Each row has a name. Each question is about the rows just above it.

F: [ 70 183  70 138  70]
A: [ 98  98 162 162  92]
K: [146 144 146 144 175]
L: [100 155 127 127 127]
Which value appears more than once in F?
[70]
Whose row is [ 98  98 162 162  92]?
A
Repeated in L:
[127]
Which row holds [ 70 183  70 138  70]?
F
Whose row is [146 144 146 144 175]?
K

mel: [131 131 134 124 147 116 147 134 129 135 141 131 101 128  95 132 131 124
 152 124 116 120 137 133 131 140 125 122 124 127 133 118 128 142 134 113
 132 131 145 103 125 129 130 123 104 115 137 117 134 106 125 129]
zov: [129 124 127 134 122 138 122 123 141 132 130 129 137 135 103 135 139 133
 120 128 125 127 126 118 130 127 128 130 132 132 130 137 129 132 135 121
 124 139 145 134 124 116 114 131 140 140 129 126 128 138 132 129]
Didip: [125 126 126 128 133 143 133 123 114 109 143 125 105 130 121 105 122 117
 145 126 131 120 147 128 134 133 111 130 126 136 132 128 129 130 118 123
 145 122 145 121 141 136 118 134 134 142 138 124 129  95 131  59]
pef: [128 136 122 139 121 136 121 121 117 137 116 128 157 119 107 134 143 129
 115 125 135 141 130 128 125 135 138 138 113 126 130 120 127 132 133 134
 117 143 145 129 105 124 132 113 146 128 118 149 109 146 137 150]
mit: [127 130 132 130 120 122 120 125 111 133 119 127 137 119 110 135 119 131
 120 119 128 143 126 134 124 125 144 147 120 133 131 117 127 131 122 140
 122 119 145 132 126 128 135 121 126 119 120 139 118 145 131 138]
tafig: [138 117 127 130 113 120 113 129 127 129 125 138 130 135  70 136 118 130
 119 132 119 130 112 120 131 119 128 141 132 134 130 136 129 127 121 131
 123 118 145 144 145 117 123 132 131 120 125 116 135 142 123 125]
vado: [138 119 128 127 125 115 125 137 148 128 135 138 124 143  66 139 131 130
 128 128 118 123 110 136 120 128 120 116 137 122 126 143 130 124 132 117
 126 131 145 127 138 101 123 131 122 114 132 109 147 125 121 145]
Vur: [123 129 139 126 126 123 126 130 133 126 133 123 129 131 129 135 123 135
 124 133 131 136 125 127 126 130 138 125 132 126 126 131 129 122 127 124
 134 123 145 118 127 125 130 132 120 123 131 133 134 133 131 124]
Gora: [127 127 131 132 127 138 127 121 107 113 138 127 113 131 112 118 123 122
 138 129 128 133 133 128 132 136 125 142 119 140 136 123 129 137 118 123
 139 123 145 117 136 127 119 129 132 132 135 129 125 124 134 128]
rel: [141 129 126 123 137 149 137 122 144 127 147 141 121 128  54 112 133 128
 131 125 134 108 141 135 126 120 118 116 156 129 123 133 128 125 134 126
 134 133 145 170 128 138 119 141 135 160 141 126 126 116 128 115]
bofe: [136 124 115 130 117 127 117 131 129 130 120 136 143 130  75 143 127 123
 121 126 131 120 113 121 127 120 117 124 130 123 123 138 129 117 124 140
 121 127 145 150 135 128 131 127 143 126 121 123 129 133 122 128]
Whose row is [131 131 134 124 147 116 147 134 129 135 141 131 101 128  95 132 131 124
 152 124 116 120 137 133 131 140 125 122 124 127 133 118 128 142 134 113
 132 131 145 103 125 129 130 123 104 115 137 117 134 106 125 129]?
mel
Whose row is [127 130 132 130 120 122 120 125 111 133 119 127 137 119 110 135 119 131
 120 119 128 143 126 134 124 125 144 147 120 133 131 117 127 131 122 140
 122 119 145 132 126 128 135 121 126 119 120 139 118 145 131 138]?
mit
Whose row is [128 136 122 139 121 136 121 121 117 137 116 128 157 119 107 134 143 129
 115 125 135 141 130 128 125 135 138 138 113 126 130 120 127 132 133 134
 117 143 145 129 105 124 132 113 146 128 118 149 109 146 137 150]?
pef

Y: [184 134 130 155 127 137 146 129 123]
P: [184 134 130 116 127 137 146 129 123]
R: [184 134 130 116 127  98 182 133 130]
E: [168 134 130 116 127 137 146 129 123]
The value that R holds more than once:
[130]
Where do [168 134 130 116 127 137 146 129 123] appear?
E

sido: [139 100 115 115 146 100 106 106 115  73 115 121]
gul: [131 133 132 136 129 120 130 128 125 123 128 124]
zota: [106 153 157 106 138 100 119 156 130 157 157 106]
gunat: [ 99 116  75 180 159 159 159 128 119 130 121 139]
zapa: [102 153 157 106 138 100 119 134 130 168 133 106]
Zeko: [170 122 165  97  58 154  83 129 176 156 176 153]
Som: [ 99 116  75 180 159 106 195 128 119 140 121 139]
Which value appears more than once in gunat?
[159]
Which value appears more than once in Zeko?
[176]
Which value appears more than once in zapa?
[106]
Which value appears more than once in gul?
[128]
[170 122 165  97  58 154  83 129 176 156 176 153] is in which row?
Zeko
Whose row is [ 99 116  75 180 159 106 195 128 119 140 121 139]?
Som
Whose row is [106 153 157 106 138 100 119 156 130 157 157 106]?
zota

sinid: [106 122 142 115 104]
Kada: [106 122 142 115 109]
dapaz: [128 127 129 141 129]
buviz: [109 185  92 185 109]
kos: [146 184 103 147 153]
tadu: [131 155 104 131 174]
zot: [144 185  86 139 139]
kubi: [106 124 124 133 127]
Fufe: [104 112 118 110 122]
Which value appears more than once in dapaz?
[129]
Which value appears more than once in zot?
[139]
Whose row is [128 127 129 141 129]?
dapaz
Which value appears more than once in tadu?
[131]
The value that kubi holds more than once:
[124]
Whose row is [131 155 104 131 174]?
tadu
Whose row is [106 122 142 115 109]?
Kada

J: [121 134 165 124 172 114 134 158 165 134 165  75 165 128]
M: [121 145 124 124 172 114 134 140  85 125 160 175 129 121]
B: [106 101 119  99 134 119 180 171 129 146 153 108 123 112]
The value that B holds more than once:
[119]
Which row holds [121 134 165 124 172 114 134 158 165 134 165  75 165 128]?
J
The row with [121 145 124 124 172 114 134 140  85 125 160 175 129 121] is
M

Rizib: [124 123 125 123 136 124 124 122 131 136 121 171 122 171 136 121 144 157
 157 122 123 127 125 151 124 158 121 164 150 125 123 157 121 125 123 125
 178 178 158 124 137 124 130 136 124 151 144 178 177 157 121 157 130 124
 123 143 123 124 158 170 164 122 143]
leni: [130 129 128 129 122 129 129 129 125 122 130 105 129 105 122 130 119 112
 112 130 129 127 128 115 129 112 130 109 116 128 129 112 130 128 129 128
 101 101 112 129 122 128 125 123 129 130 119 101 102 112 130 112 130 129
 129 119 129 129 112 105 109 129 119]
Duva: [122 121 125 121 133 122 122 155 129 133 120 155 120 155 133 119 138 146
 146 120 121 126 125 142 123 147 119 151 142 125 122 146 155 125 121 125
 160 160 147 123 133 124 129 133 122 142 138 160 159 146 119 146 129 123
 122 137 121 122 147 155 151 120 137]
buv: [105 101 114 102 126 105 105  99 121 126  95 149  98 149 126  95 131 140
 140  98 102 117 114 136 108 141  95 145 135 114 102 140  95 114 102 113
 153 153 140 108 126 111 121 126 105 136 131 153 153 121  95 140 121 108
 102 131 101 105 141 149 145  98 121]
zifa: [126 126 126 126 121 126 126 125 124 121 125 102 125 102 121 125 117 110
 110 126 126 126 126 114 126 110 125 106 114 126 125 110 125 126 126 126
  99  99 110 126 121 126 124 121 126 113 117  99  99 110 125 110 124 126
 125 117 126 126 110 103 106 126 118]
Kun: [118 116 121 117 110 118 118 116 116 109 115  65 116  64 109 115 100  83
  83 116 117 120 121  91 119  82 115  74  92 121 116  83 115 121 117 121
  55  55  82 119 108 120 116 110 118  91 100  55  56  83 115  83 116 119
 116 101 117 118  82  65  74 116 101]
nibov: [162 168 148 168 134 163 163 173 140 134 178 111 173 111 134 178 129 119
 119 174 168 144 149 124 158 119 178 115 124 148 167 119 178 149 168 149
 107 107 120 158 135 153 140 134 163 124 129 107 107 120 178 120 139 159
 167 129 169 163 119 111 115 173 129]
sipur: [100  95 110  95 127 100  99  92 119 127  88 166  92 166 127  88 136 151
 151  91  95 114 109 143 103 151  87 158 143 110  96 151  87 109  96 109
 173 173 151 103 127 106 119 127  99 144 135 173 172 151  87 151 120 102
  96 135  95  99 151 165 159  91 135]
pak: [138 139 134 139 126 138 138 141 129 125 142 104 141 104 126 142 121 113
 112 141 139 132 134 116 137 112 142 108 117 134 139 112 142 134 139 134
 100 100 112 137 125 135 130 126 138 116 121 100 100 112 142 112 129 137
 139 121 139 138 112 104 108 141 121]
zipob: [145 148 138 147 136 145 144 150 135 136 153 140 150 141 136 152 136 138
 139 149 147 136 139 137 143 137 153 140 138 139 149 139 139 139 147 138
 141 140 137 142 135 140 136 136 145 137 136 140 141 138 152 138 136 142
 148 136 147 145 138 136 139 150 136]
mamir: [145 148 138 147 136 145 144 150 135 136 153 140 150 141 136 152 136 138
 139 149 147 136 139 137 143 137 153 140 138 139 149 139 153 139 147 138
 141 140 137 142 135 140 136 136 145 137 136 140 141 138 152 138 136 142
 148 126 147 145 138 141 139 150 136]
kizub: [133 134 131 134 140 133 133 134 135 140 135 173 134 173 140 135 147 159
 159 134 134 132 131 153 132 160 135 166 153 131 134 160 135 131 134 131
 180 180 160 132 141 132 135 140 133 154 147 180 179 160 135 159 135 133
 134 147 134 133 160 172 166 134 146]
Whose row is [118 116 121 117 110 118 118 116 116 109 115  65 116  64 109 115 100  83
  83 116 117 120 121  91 119  82 115  74  92 121 116  83 115 121 117 121
  55  55  82 119 108 120 116 110 118  91 100  55  56  83 115  83 116 119
 116 101 117 118  82  65  74 116 101]?
Kun
Which row holds [138 139 134 139 126 138 138 141 129 125 142 104 141 104 126 142 121 113
 112 141 139 132 134 116 137 112 142 108 117 134 139 112 142 134 139 134
 100 100 112 137 125 135 130 126 138 116 121 100 100 112 142 112 129 137
 139 121 139 138 112 104 108 141 121]?
pak
Whose row is [145 148 138 147 136 145 144 150 135 136 153 140 150 141 136 152 136 138
 139 149 147 136 139 137 143 137 153 140 138 139 149 139 153 139 147 138
 141 140 137 142 135 140 136 136 145 137 136 140 141 138 152 138 136 142
 148 126 147 145 138 141 139 150 136]?
mamir
Where do [145 148 138 147 136 145 144 150 135 136 153 140 150 141 136 152 136 138
 139 149 147 136 139 137 143 137 153 140 138 139 149 139 139 139 147 138
 141 140 137 142 135 140 136 136 145 137 136 140 141 138 152 138 136 142
 148 136 147 145 138 136 139 150 136] appear?
zipob
Where do [100  95 110  95 127 100  99  92 119 127  88 166  92 166 127  88 136 151
 151  91  95 114 109 143 103 151  87 158 143 110  96 151  87 109  96 109
 173 173 151 103 127 106 119 127  99 144 135 173 172 151  87 151 120 102
  96 135  95  99 151 165 159  91 135] appear?
sipur

ked: [128 122 115 126 124 129  99 122 126 130 146 118 118 137 133]
Pud: [120 118 115 111 120 127 111 127 114 111 152 109 111 138 137]
Leras: [ 76 122 130 106 119 131  99 152  87 132 175 117 127 127 134]
guba: [104 115 114 117 118 129  83 135 102 139 166 106  94 143 131]
zon: [ 75 127 137 111 117 130 116 152  89 126 172 121  66 143 100]
ven: [ 86 122 123 108 121 128  93 149  92 130 174 112  97 143 131]
kefe: [ 86 122 123 108 121 128  93 149  92 130 174 112  70 145 114]
gorir: [ 90 117 120 111 117 128  88 146  92 136 173 106  77 146 128]
tib: [ 76 122 130 106 119 131  99 152  87 132 175 117  69 144 107]
labez: [ 72 134 143 110 124 127 121 151  91 131 166 129  73 136  94]
zifig: [129 123 124 133 133 130 113 127 133 124 133 123 127 131 125]
Whose row is [ 86 122 123 108 121 128  93 149  92 130 174 112  97 143 131]?
ven
Which value appears more than once in Leras?
[127]
Whose row is [120 118 115 111 120 127 111 127 114 111 152 109 111 138 137]?
Pud

Sune: [103  69 151 125 128 135 167 150 129 126 148 103 126 104 127 175 128 153
 126 141 157 154  88 138 111 149 140 141 162]
riz: [161 175  97  97 133 116  94  98 140 131 111  97 150 123 106  83 136 137
 119 120  86 112 151 120 154  97 130 118  88]
mev: [102 158 105 144  89 165 101  95 119 156 146 114 120 114  99 107 130 125
 126 106 174 132 154 147 138 138  81  89 148]
Kek: [135 135 110 132 114 132 121 122 168 116 124 162 123  84 126 132 153 152
 171 159 119 117 124 141 152 102  91  76  87]
dov: [104 131 132 137 105 162 133 143 131  97 143 133  90 140 163 164 143 116
 181 155 154 115 131 133  97 131  97  81 127]
timok: [121 102 146 112 141  83 136 177 135 139 112 128 121 146 188 172 125  85
 160 160  99 121 115 133 129 134 137 155 118]
borug: [177 119 105 170 143 122 137 147 114  84 110 136 123 139 154 101 103 137
 103 100 108 128 125 101 124 100 137 161  76]
Whose row is [177 119 105 170 143 122 137 147 114  84 110 136 123 139 154 101 103 137
 103 100 108 128 125 101 124 100 137 161  76]?
borug
Whose row is [121 102 146 112 141  83 136 177 135 139 112 128 121 146 188 172 125  85
 160 160  99 121 115 133 129 134 137 155 118]?
timok

pap: [114 201 201 172  95 144]
Fike: [123 124 124 124 123 124]
viba: [137 140 122 127 140 132]
guz: [137 123 123 128 140 133]
vaz: [137 135 135 136 136 136]
Tofaf: [135 120 136 125 136 136]
lor: [131 129 129 130 132 130]
Kav: [124 125 125 125 124 125]
damu: [122 123 123 122 122 122]
bezas: [125 125 125 125 125 125]
gute: [119 177 177 158 107 139]
The value that viba holds more than once:
[140]
The value that gute holds more than once:
[177]
The row with [137 135 135 136 136 136] is
vaz
Which value appears more than once in Tofaf?
[136]

zufat: [160  63 161  62 186 163]
gaz: [ 75 179 134 130  65 179]
vusi: [ 92 179 177 179  68 157]
fana: [ 63 137  85 115 137 189]
Goseb: [ 99 147 194 120  93 195]
dize: [123 107  57 112  93 152]
Marom: [ 78 158 174  85 194  91]
zugi: [103  82 159  99  65 181]
dagit: [193 174  63  60 171  81]
toki: [ 87  67 155 192  87  64]
mevu: [ 90 183 163  77 138 130]
Repeated in fana:
[137]
Repeated in vusi:
[179]
Which value appears more than once in toki?
[87]
Which value appears more than once in gaz?
[179]
Which row holds [193 174  63  60 171  81]?
dagit

mupez: [129 113 182 129 113 129 177 166 168]
tof: [115 115 111 114 115 111 111 112 112]
ziver: [114 114 111 113 114 111 111 111 111]
The row with [115 115 111 114 115 111 111 112 112] is
tof
Whose row is [129 113 182 129 113 129 177 166 168]?
mupez
Whose row is [114 114 111 113 114 111 111 111 111]?
ziver

fak: [ 83  92 116 135]
Pugud: [152 123 145 124]
kage: [137 147 137 127]
tetuv: [123 171 105 136]
fesid: [107 122 107 122]
bobil: [145 184 184 184]
linan: [180 139 180 180]
Rubo: [186 122 186 143]
The value that bobil holds more than once:
[184]
Which value appears more than once in linan?
[180]
Which value appears more than once in kage?
[137]
The value that Rubo holds more than once:
[186]
The row with [180 139 180 180] is
linan
The row with [137 147 137 127] is
kage

nuze: [152 138  85 152 152]
kag: [121 156 121 156 200]
Mopi: [132 132 132 152 152]
Repeated in nuze:
[152]
Where do [152 138  85 152 152] appear?
nuze
[132 132 132 152 152] is in which row?
Mopi
Where do [121 156 121 156 200] appear?
kag

Tad: [151 140 147 151 165]
moz: [122 136 122 122 122]
dunib: [ 68 125 144  68  68]
The value that Tad holds more than once:
[151]
Repeated in dunib:
[68]
The value that moz holds more than once:
[122]
The row with [ 68 125 144  68  68] is
dunib
Whose row is [122 136 122 122 122]?
moz
Whose row is [151 140 147 151 165]?
Tad

vire: [138 123 159 118 148 107 135 146 143  99 139 148 153 102 109 122 146 112
 124 110 155 131 115 117 156 146 146 100 148 148 129 144 134 143 113 134
 157 140 150 118 166 161 148 155 100 162 169 148 138 105 152 148]
mibo: [131 112 157 137 121 125 126 137 171  76 150 148 136 118 103 119 119 103
 136 102 148 110 104 129 165 141 153 119 171 152 151 124 183 122 135 103
 122 133 109 130 103  96 130 125 136 105 109 119 102 128 129 136]
befav: [126 144 112 117 124 120 122 136 124 122 123 136 119 123 147 125 119 129
 136 126 125 135 119 126 128 147 123 152 126 129 130 129 145 137 146 124
 139 128 127 121 135 137 150 134 144 115 130 140 137 130 133 147]
Fovet: [119 127 143 112 141 129 118 127 140  86 139 128 132 132 123 132 118 123
 134 121 134 105 102 121 166 145 158 102 134 144 117 134 144 135 108 157
 137 134 153 103 139 136 144 134 123 150 144 146 154 116 128 135]
zak: [128 134 107 127 131 123 116 118 104 149 123 100 126 137 132 120 138 144
 139 132 131 120 155 126 113 132 112 141 134 125 141 132 120 135 147 133
 115 128 112 141 111 114 124 115 145 105 110 142 125 129 126 130]
nif: [134 141 107 125 132 129 138 131 127 123 130 125 132 130 149 130 124 135
 113 118 136 129 116 128 138 103 138 121 123 109 117 146 136 133 135 136
 127 128 126 120 104 126 135 126 123 139 132 128 130 139 116 115]
vabeg: [129 146 116 136 127 144 112 130 113 152 123 135 145 127 144 126 122 128
 130 121 134 132 113 147  96 112 131 128 106 113 103 128 122 111 134 123
 128 125 108 135  94 109 135 136 130 106  82 108 115 141 117  99]
fafo: [131 112 157 137 121 125 126 137 171  76 150 148 136 118 103 119 119 103
 136 102 148 110 104 129 165 141 153 119 171 152 151 124 183 127  90 148
 151 147 171 118 184 159 130 173 122 163 155 137 152  98 131 138]
lat: [135 132 126 128 124 122 129 122 102 125 128 125 129 136 122 125 143 142
 131 126 141 124 146 129  97 127 132 126 124 131 136 122 102 134 136 112
 124 134 104 137 126 120 121 121 135 109 117 122 119 129 125 139]
bapos: [127 127 168 128  99 134 154 146 165  93 135 152 135 134 116 118 125 103
 106  98 160 118 119 143 167 150 137  92 159 139 136 124 161 143  92 142
 151 142 140 136 162 172 153 151 130 166 186 147 152 105 130 144]
Where do [135 132 126 128 124 122 129 122 102 125 128 125 129 136 122 125 143 142
 131 126 141 124 146 129  97 127 132 126 124 131 136 122 102 134 136 112
 124 134 104 137 126 120 121 121 135 109 117 122 119 129 125 139] appear?
lat
Whose row is [127 127 168 128  99 134 154 146 165  93 135 152 135 134 116 118 125 103
 106  98 160 118 119 143 167 150 137  92 159 139 136 124 161 143  92 142
 151 142 140 136 162 172 153 151 130 166 186 147 152 105 130 144]?
bapos
Whose row is [126 144 112 117 124 120 122 136 124 122 123 136 119 123 147 125 119 129
 136 126 125 135 119 126 128 147 123 152 126 129 130 129 145 137 146 124
 139 128 127 121 135 137 150 134 144 115 130 140 137 130 133 147]?
befav
Whose row is [131 112 157 137 121 125 126 137 171  76 150 148 136 118 103 119 119 103
 136 102 148 110 104 129 165 141 153 119 171 152 151 124 183 122 135 103
 122 133 109 130 103  96 130 125 136 105 109 119 102 128 129 136]?
mibo
Whose row is [131 112 157 137 121 125 126 137 171  76 150 148 136 118 103 119 119 103
 136 102 148 110 104 129 165 141 153 119 171 152 151 124 183 127  90 148
 151 147 171 118 184 159 130 173 122 163 155 137 152  98 131 138]?
fafo

